Where one turn sends some rows of the set: a few examples, then the rows asked:
j_215: [ 1.52 -0.20  0.99  2.71 -0.57 -0.51  0.50 -1.92  0.22 -0.06  1.40 -1.68
 -0.94  0.37 -1.20]
j_614: [-0.96  0.56 -1.09  0.86  2.33  0.74  0.03  0.96 -0.88  2.71  0.72 -1.13
  1.47 -0.20  0.17]
j_445: [ 0.12  0.72 -0.34  1.91  0.85 -1.22  0.43  0.16  1.01  0.83  1.97 -1.89
 -2.68  1.57 -1.85]
j_965: [ 0.09 -0.47 -1.63 -0.08  2.47  0.74  0.36 -1.80 -1.13 -0.32  2.38  0.68
  0.47 -0.38  0.54]
j_572: [ 1.74  1.43 -2.05 -0.59 -0.31  0.01  0.85 -1.40  1.64  2.81  1.77 -0.03
  0.39  0.52  0.20]
j_289: [-2.53  0.40 -0.55 -2.32  0.96 -0.02 -0.06 -1.82 -0.11  2.65  1.12  1.11
  0.77 -0.05 -0.02]
j_91: [ 0.81  1.21 -0.41 -0.21 -1.87  0.03  1.13 -1.07  2.08  2.53  1.89  0.47
 -0.66 -0.34 -0.57]
j_494: [-2.11 -1.29  0.59  1.68  1.77  0.41 -0.62 -2.84 -0.24  1.09  1.99 -1.95
  1.32  0.94 -2.10]
j_40: [-0.44  0.49 -1.86 -1.49  0.16 -1.06 -0.64 -1.87 -1.23 -0.37  1.59 -2.08
 -0.82 -0.48 -1.51]
j_411: [ 0.37  0.72 -0.24  1.10  2.67  0.06  0.87  0.03  0.98 -0.03  1.95 -2.23
 -1.14  2.63 -1.07]
j_362: [ 0.11 -0.65 -3.08 -1.06  0.50 -0.08 -1.13 -1.70 -0.39 -0.29  2.22 -1.68
  0.69  0.92 -0.52]
j_498: [-0.19  1.43 -0.70  1.25  1.98  0.79 -0.75  0.01 -0.53  2.57  0.50 -1.40
 -0.24 -2.04 -0.53]
j_506: [-2.75 -0.33  1.87  1.42  0.45  0.43 -1.21 -1.94  0.30  0.33  2.15 -1.17
  0.05 -0.48 -2.21]
j_263: [-0.55 -1.13 -2.28  0.17  1.17  0.69  2.16 -0.96  0.04  1.89  0.22 -2.58
  0.30 -0.18  0.41]
j_761: [-0.52 -0.87  1.64  0.68 -0.05 -0.07  0.63 -0.53  1.22  4.10  0.52 -0.93
 -0.40  1.93 -2.12]
j_60: [-0.44 -1.85  0.46 -0.33 -0.05  0.36  0.33 -0.42  1.54  3.66  0.24 -0.38
  0.87  2.58 -0.35]
j_78: [ 0.84 -0.65  0.84 -0.94  0.14 -0.25  0.07 -0.95  0.24  1.01  2.45  1.66
  1.18  2.92 -0.43]
j_973: [-1.82 -1.24  1.98  0.69  1.65 -0.32 -0.34 -0.97 -0.40  0.42 -0.06 -0.99
 -2.14  0.42 -1.01]
j_563: [ 0.69 -0.16  1.66 -0.93 -0.01 -0.03 -0.55 -1.63  0.78  0.27  2.83  1.10
 -0.49  2.33 -2.13]
j_873: [-2.14 -0.04  0.11 -1.67 -0.07 -0.62  0.27 -1.69  0.70  2.69  1.48  1.92
 -1.34 -0.26 -0.73]

j_563 -> j_289
j_60 -> j_91
Where do these go?
j_362 -> j_506
j_498 -> j_411
j_215 -> j_965

Where one turn sends some rows of the set: a few examples, then the rows asked:
j_120: [ 0.85  1.98  2.35  0.29 -1.34 -1.42 -0.03 -0.18  1.06  1.23 -0.41  0.97
 -0.05  0.91]
j_454: [-0.25  0.18 -2.15  0.82 -0.58  1.28  1.05 -0.46 -0.72 -1.25 -0.67 -0.89
 -2.74 -0.02]
j_34: [-1.04 -1.96  0.70 -1.53  0.07  0.98 -0.78 -0.49  0.42  0.59 -0.99 -1.54
  0.35 -0.78]
j_528: [ 0.03  1.90  1.77  1.04 -1.20 -1.92 -0.34 -1.20  0.86 -0.09 -0.52  0.43
  0.22  1.24]
j_978: [ 1.41  0.06 -2.06  0.73 -0.40  1.31  2.12  1.26 -0.42 -0.50 -0.53  0.00
 -2.38 -0.46]
j_462: [ 1.37 -0.02  2.73  1.30 -1.23 -0.50  0.17  1.06 -0.72 -0.57  1.74  0.57
  0.24 -0.23]
j_840: [ 0.02  0.40  1.02  1.23 -0.42 -0.62 -0.95 -0.46 -1.42 -2.22  1.56  0.37
  0.24 -0.77]
j_398: [-0.82 -1.46  0.66 -1.87 -0.03 -0.88  0.69 -1.16  1.42  0.36 -0.43 -0.45
  1.52 -0.20]
j_195: [-1.14 -1.63  0.57 -1.57  0.25  1.37 -1.03 -0.76  0.41  0.69 -0.76 -1.19
  0.74 -0.97]
j_781: [ 1.75  0.01 -2.11  0.40 -0.33  0.78  1.76  1.94  0.23 -0.69  0.32  0.21
 -1.99 -0.86]
j_127: [ 0.10 -1.65 -1.06  1.32  1.62 -0.92  2.34  1.80  0.68 -0.63 -0.11 -0.57
  0.21 -0.01]
j_764: [ 1.09  1.18 -1.73 -0.22 -0.16  1.63 -1.02  0.57 -0.53 -0.02 -2.76 -0.25
 -1.04  0.87]
j_485: [ 1.34 -0.50 -2.05  1.48 -0.87  1.67  1.62  0.76  0.04 -0.70  0.06  0.19
 -2.21  0.04]
j_558: [ 0.71  1.07  0.15 -1.24 -0.41 -0.34 -2.44  0.74 -0.55  0.49 -1.26  1.70
  1.01  0.83]
j_730: [ 0.36  2.65  1.23 -0.87 -0.07 -1.47 -0.05 -0.34  0.85  1.09 -1.93  0.21
 -0.99  0.64]
j_999: [-0.45 -1.91  0.43 -1.74 -0.69 -1.08 -0.57  0.00  1.80  0.50 -0.98 -0.61
  1.28 -0.34]
j_950: [ 0.68  0.74 -1.34  0.58 -0.03  2.45  0.29 -1.59 -0.66 -0.65 -1.27  0.15
 -0.34  1.87]
j_609: [ 0.60 -0.98 -1.11  0.83 -1.70  1.93  1.30  0.37 -0.19  0.09 -0.08 -0.22
 -2.79  0.44]
j_569: [-1.14 -0.93 -0.25  1.30  1.75 -1.13 -0.19  1.95  2.12  0.27 -0.41  0.56
  0.63 -0.24]
j_886: [-0.01  1.05  1.27  1.41 -0.32 -1.43 -0.49  0.18 -1.17 -2.40  1.20 -0.28
  0.34 -0.92]
j_744: [-0.33  1.69  0.76  1.01 -0.67 -1.55 -0.99 -1.58  0.96 -0.19 -1.49  0.05
 -0.69  1.55]
j_408: [-0.76 -1.07 -0.18 -1.68  0.03 -0.56 -0.92 -0.85  2.03  0.51 -0.32  0.20
  1.56 -0.74]
j_856: [-0.86 -1.52  0.75  0.85  1.54 -1.28  1.52  2.05  1.75  0.43 -0.63  0.03
  0.40  0.18]
j_987: [ 0.79  1.21 -0.83  0.06  0.57  1.44 -1.82 -0.46  0.13  1.46 -0.46  1.20
  1.19 -1.23]
j_328: [ 0.09  0.66  0.69 -0.05  0.98  0.06  2.25 -1.71 -1.51 -0.38 -1.02 -1.23
  1.23  0.40]
j_4: [ 0.82  1.24  1.32 -0.62 -0.25 -1.07 -1.02  1.99 -1.39 -0.72  0.30  0.16
 -0.27 -1.99]
j_340: [ 0.98  1.59  1.70 -0.17  0.02 -1.12 -0.15  2.10 -0.94 -0.43  0.75  0.64
  0.02 -1.85]
j_96: [-1.17 -1.77  0.78 -1.65  0.22  1.10 -0.44 -1.00  0.15  0.42 -0.71 -1.41
  0.62 -0.71]
j_133: [ 0.92 -0.10 -2.37  1.42 -0.43  0.96  1.37  0.99 -0.35 -1.17 -0.57 -0.58
 -2.30 -0.25]
j_766: [ 1.28 -0.32  2.72  0.30 -1.16 -0.17  0.56  0.96 -1.29 -0.25  1.53  0.52
 -0.05 -0.27]
j_269: [-1.17 -0.94  0.23  1.24  2.11 -0.67  1.48  0.57  1.89  0.17  0.37  0.76
  0.68  0.09]
j_673: [ 1.63 -0.91 -1.85  1.41 -0.93  0.90  1.83  1.12  0.30 -1.05  0.69 -0.02
 -1.73  0.06]
j_829: [-0.06  1.20  0.57 -1.04  0.32 -0.22 -0.21 -1.88 -1.15 -0.79 -0.26  1.40
  1.57  1.41]
j_830: [ 0.55  0.39 -1.92 -0.36 -0.67  1.73  1.08  1.04 -0.47  0.49 -0.65 -0.12
 -2.87 -0.80]
j_585: [ 0.63  1.41  1.80  0.40 -1.06 -0.43  0.06 -1.19  1.51  1.51 -0.73  1.09
 -0.67  1.82]
j_910: [ 0.33 -2.00 -1.31  1.72  1.00 -0.35  0.58  2.36  1.53 -0.03  0.01  0.22
  0.02 -0.18]
j_335: [ 0.08 -0.82 -1.55  1.16  2.14  0.02  1.74  1.40  1.29  0.06  0.91  0.74
  0.22 -0.77]
j_741: [ 0.10  2.96  1.34 -0.03 -0.60 -2.12 -0.37 -0.15  0.69  0.39 -1.14  0.55
 -0.08  0.15]
j_919: [ 1.68  0.22  0.00 -0.55 -0.52  2.12  1.31  0.27 -0.78  0.55 -2.12 -0.54
 -0.91  1.92]
j_589: [ 1.02 -0.36  1.82 -1.27 -1.15 -0.82  0.22  0.37 -1.13 -0.10 -1.36  0.44
  0.93  2.37]
j_142: [ 0.95 -0.06 -2.53  1.06 -0.23  0.42  1.55  0.84  0.00 -1.88  0.25 -0.27
 -1.78 -0.55]
j_429: [ 1.28 -1.33  0.90  0.66 -1.45 -0.31 -1.00  1.41 -0.47  0.74 -2.20 -1.52
  0.66  1.02]

j_195 -> j_96
j_454 -> j_609
j_142 -> j_673
Where do these go?
j_528 -> j_120
j_335 -> j_127
j_462 -> j_340
j_569 -> j_269
j_978 -> j_133
j_408 -> j_398
j_829 -> j_589
j_730 -> j_744
j_328 -> j_429
j_764 -> j_950
j_4 -> j_840

